Each row is where one point has got to under a steady rotation. How many ticks took it there?
The counts run from 0 to 394.
[ -3 -28  20  -6 -38  -2  29 -26  -7   4  10 -16   3  -6   8  13  10   5
  -9  -2   4  19  21  11 -16  -9  -7  -1  26 -24  -1  18   5  12 -12 -11
 -16 -24 -21   8   6   4 -23   2   9  41  12 -17]
340
[ 21  -6 -23  12  30  -7  15 -13 -23 -10 -38   2  -9  -9  -2  20  20   5
 -13  -4 -10  22  22  -6  19   5  -9   6 -40   5  -5  15 -20   6  -7  -2
  17  -5 -26   6  -6 -15  16  -2 -24   1  -4  -3]
60
[ 11  -5   0  -2  34 -26   1   7  -5 -13 -37  11   1 -15   2  25  17   1
   5 -22 -33  10   8   5  21 -21   6   9 -11   4  14  17 -11 -16   5   7
  24 -15  -5 -23  20 -24  -1  14 -22   5   6 -19]
185
[-24  -8   7  13  -2 -19  -4   7   8   4   9   5   3   5 -11  24  -2   0
 -15 -12 -20   2  19 -24   9  -6  -5 -17  11  -3 -28  10  -6  -4  -4  33
 -12 -24  -9  18  45  -3  11 -50  20   9   1   5]
355
[ 21 -10  -9 -14   0   9  25   1 -19  -3 -25   1   1  -7 -15   0  18  17
  31 -18  13  34  16   8   3 -34  -8 -13   5 -37   9   4  -2  16  -9 -13
 -24 -19   2 -27 -10  -7   6  17 -12   1  14  -3]
199
[ 11   1 -11 -17   2  12   7   4 -13  14 -15   6  -2  15 -21  15  -6  -2
 -12  23  25  12  17  -4 -10   9  -9  -6 -10   1 -26  11 -10  20  -3   7
 -18   4 -14   2 -19  -1  37 -38   1 -19   6  50]
372
[ -8  -1  12 -19  -1  25  -9  -4  18   6  16   2  -4   0 -29  30  -9 -30
  -3   8   5  -5 -14  13 -17  14  -9  17  -7  12  -6  -9  12  13  35  12
 -12   5  12 -30  17 -15  -9 -33   0   8   6  40]
254
[ 23   6  -1 -23   5  27  -6   3   3  14  -5  -9   3   5 -11  12   2 -14
   8  19  31   6 -11  21  -3   7 -21  13 -19  26 -12 -15   3  12  24   2
   4  26  14 -21  -6   3  12 -34  -7 -21 -15  52]
266
[  3   3   4  21  32 -31  -3   7   2 -12 -12   9  -2 -19  -3  17  16   8
  19 -36 -31   6  15 -14  26 -25   0  -5   1 -14   0  13   9 -13  -9  19
   8 -18   8  -4  38 -15   3   8   6  -2  -1 -28]
194
[-17 -16 -10 -10 -10   1 -32   2  15  22 -11  29 -14   6   9  12   6 -18
  -1  25 -14 -16 -13   9  11  13  10  27  15  32 -21   0  -7 -10  13  27
  14   0   5  -3  21   4  22 -32  -6  12  15  11]
127
[ 22   7  -5  -6  32 -14 -26  22  -3   6 -32  22  -1 -10  21   7  13  -6
  15  -9 -10  -7  -9  16  27  -6  -2  21 -21  28  10   4  -5 -24  15  15
  39  23   5  -7  17  -1  17  -7 -14 -17  -1  -4]
288
[  2   3  -5  19  31  -4  -4  -4   5 -14  18   5  -2 -27  14  14  20  -5
  28 -37 -26  -2   4  -9  20 -15   4  19   5  -3   5  -2  19 -22  -9  13
  13 -16  23 -12  31  -9  -3  21   6  -4 -13 -33]
309
[ 27  -1   7 -23   1  15  19  11 -18   1  -3   9  17  -8  34  -2   7  -3
  14 -29  18  13  -5  30  -8 -14  -8  21  -8 -11  43   5  28  -5   9 -28
  10  23  -5 -13 -11   3  -8  25  -5  -1  19  -8]
293
[  3   9 -11   4   6   2 -17   7   4  -6   7   1 -21   1  20  35  20 -10
  -4 -37 -31  -2 -20 -12   4  -5   4  30 -13  21  -9   8  -2 -34  26  15
   6  -3   9   2  32 -16 -15 -11  20  22  -7  -2]
33
[  0  12   1  -4   7  18  -9  -5  14 -10  36  -2   2   1  13  38   4 -25
  -5 -27 -13 -13 -22   0 -11  10   0  37 -11  25  -7  -7  14 -23  20  13
  13   5  14 -10  33  -8 -16 -19  14   3 -17  14]
148
[-14   1  -4   9   5   0   8   2  -8   3  16  11   4  14  -7  17  -8  -4
 -26  -7   9   3  27 -28  -9   7 -11 -10  -1 -11 -24  18   7   5 -13  16
 -21 -12 -25  31  14   0  29 -44  28  -7   8  22]
364
[-18 -25   6  -8 -29   7   9 -27   6  12   0  20 -16  -2 -15  20  -9 -17
 -18  27  -7   2  10   8 -18  20   2  14  21  -5  -5  17   8  21   3   3
 -15 -13 -21  -4   1 -12   2 -10  -8  37  40   4]
234
[ 31   1   6 -14   1  14  17  20 -17   3  -5   5  19  -2  41 -13   8   7
  21 -28  26  12  -6  24   1 -15 -14  12  -6 -13  38   4  24 -10   6 -25
   6  29  -1  -1  -5  14  -1  19  10  -7  12  -9]
294
[  6   2   1   8  23   5  -5  -7   7 -17  11  -8  -5 -27   4  20  20 -10
  32 -35 -25   2  -3   3  16 -23   4  24   8  -5   7  -2  20 -16  -4  10
  12 -23  30 -28  26 -14 -13  25  -5   4 -11 -25]
310
[ 18 -11  24   1   1 -12  34 -11 -17  -2 -15  -5  14 -19  -2   9  -1   3
  -3  -6  10  24  25  23  -4  -8 -20 -13 -11 -29  32  19  21  25  -2 -22
  -5   4 -30  -1  -2  -8 -10  18 -10  16  21 -11]
74
[ 11 -12 -17 -32 -26  42   4  10  -9   8   7  13   5  24  21   5   5 -10
   2 -11  35  11 -18  14 -19   5  -9  21  -5   8  10 -10   1  -7  23 -17
 -18  11  -1 -14  -9  13  -2 -24   4   8   9  33]
142
[ 27  -9   8 -19   6  -4  28  -3 -17 -10 -23   2  10  -8   7  15  11   5
   9 -31  -1  28   8  21  -5 -26  -5   3  -2 -25  32  20   6   5  -2 -21
   0 -10 -13 -25  -7 -16 -16  30 -15  15  21 -14]
188
[-14 -24  -2   8 -17 -13 -20  -9  10  19 -27  14 -21  -2 -19  10   6   1
  -3  34 -15   3  13   2  16   9   3  -2  14  10 -33  10 -18  10   0  30
  -6 -12  -3   4  18   0  24 -34  -6  17  18   7]
231
[  0 -15   8   6  -4  -5  20  12 -17   8 -11  15  19  -3  -9 -18  -1  14
  15  -8  25  27  33   3  12 -14 -21 -28   1 -40  13   5  21  23 -14  -4
 -24  -5 -15   3   7   5  23  -9   2  -7  24  -4]
86
[ -1   2 -21   2  -1  21  -5  13  -7   5  27  23   7  15  42   4   4  -7
 -11 -31  13  -3  -5 -17  -5  12  -4  24 -16  17  -8  -3  11 -29   6   4
   0   9  -4  27  16  18  22 -37  26  -4  -2  14]
145
[ 11   2  -6   6  35 -10 -16  14   6  -8 -12  19   0 -15  18  13  18 -13
  26 -32 -26  -6  -8   6  25 -18   6  22  -9  12  17   0   9 -29   9  11
  26  -1  14 -19  30 -15   4  10  -7  -7   0 -22]
299
[  7  14  21 -10  10  20  -4  -4  16   4  28 -18   4  -7 -14  28  -9 -24
   4   8  14 -10 -14  18 -10  12 -16  21 -10  19  -7 -10  22   8  26  12
   3  22  22 -20  15  -5 -12 -25   5  -9 -13  37]
264
[ 14  13   7 -11  21 -15 -30  23   2  20 -36  17 -13  -3   0   7  -1  -5
   7  23  -4 -12  -6  14  17   8  -3  12 -13  27  -5  14   1  -1  24  22
  12  39   1   3   8  -5  35 -23   7 -20  12  23]
392
[ -7 -23  18  10 -33 -17   4   1  -5  13  -4 -19   3   1   2  -2  16  19
   1  -1   6  16  22   2  16 -20 -16 -24  21  -9 -25   8 -12  -3  -8  14
 -14 -10  -1  22  36  25  -5 -33  19  23  -6  -6]
343
[-19 -12  -2   8   4  12   7 -24   7  10  23  27  -5 -14   3   0  -8 -13
  -3  27   0 -11  26  -8  -8  22   6  24  32 -13 -17  12  34  15 -25  10
   0 -19  -7  14  -8   3  34   0   7  -4  28  -5]
109
[ 30   3  -4 -16  21   5 -20  17  -1  13 -25   2   2  -2   9   6   9  -4
   9  13  14  -3 -10  25  19   2 -13  17 -26  34  -5  -5  -7  -7  15  10
  27  33   6  -6  -2  12  21 -23 -12 -26 -14  27]
277
[ 21  14   5   5   8  13   6 -10  -3 -18   9 -35 -14 -12  -7  38  23  -5
   4 -31 -12  16 -14   4  -2 -16 -11  16 -26   8  -4   2   1  -6  27   0
  -4   0  16 -17  22 -22 -33   1   9  16 -28  12]
45
[-10 -21 -14 -10  -9   6 -16 -11  13  23 -12  28 -19  -1  -2   3   4 -10
   2  43  -1  -7   9   8   9  17  14  25  20  21 -27   3  -3   6  -8  18
   8  -7   2   1  -5   9  39 -24 -13  -3  21  12]
117
[  1   5   9 -18 -11  16   5 -22  -1  13  34   5  -2  -5  31   9  -7 -11
  -9   1   2 -17  -1   9 -26   6  11  47  40   8  -7  17  32  -5 -22  -1
  11  -4   7   8 -13  12   0  10  25   2  13   2]
6
[ 15  -9   2 -14   2   5  19  -2  -9 -10 -24  -1  -3 -12 -22  10  16   6
  30 -18   4  31  12  13   6 -35  -1  -5   3 -30   9   6   1  14  -5 -12
 -19 -22   6 -40  -2 -17  -7  24 -16   8  12  -5]
198
[ -3 -13   6  18   8 -14  15  14 -12   6  -8  22  17 -10  -2 -16  -1  13
  15  -9  15  18  32  -7  21 -13 -15 -30   5 -36   3   4  20  16 -18   5
 -19  -5 -12  14  20   7  34 -16  16 -12  25 -12]
87
[ -5  -5  30  17  -7  -8  10 -33  11   1  23 -31 -12 -28 -17   9   5   6
  17  11  -8   8  20  -1   2  -7  -5  -1  36 -25 -19   8  31  22 -16  12
 -14 -20  15   0  18  -4  -9  16  21  13   0 -15]
216
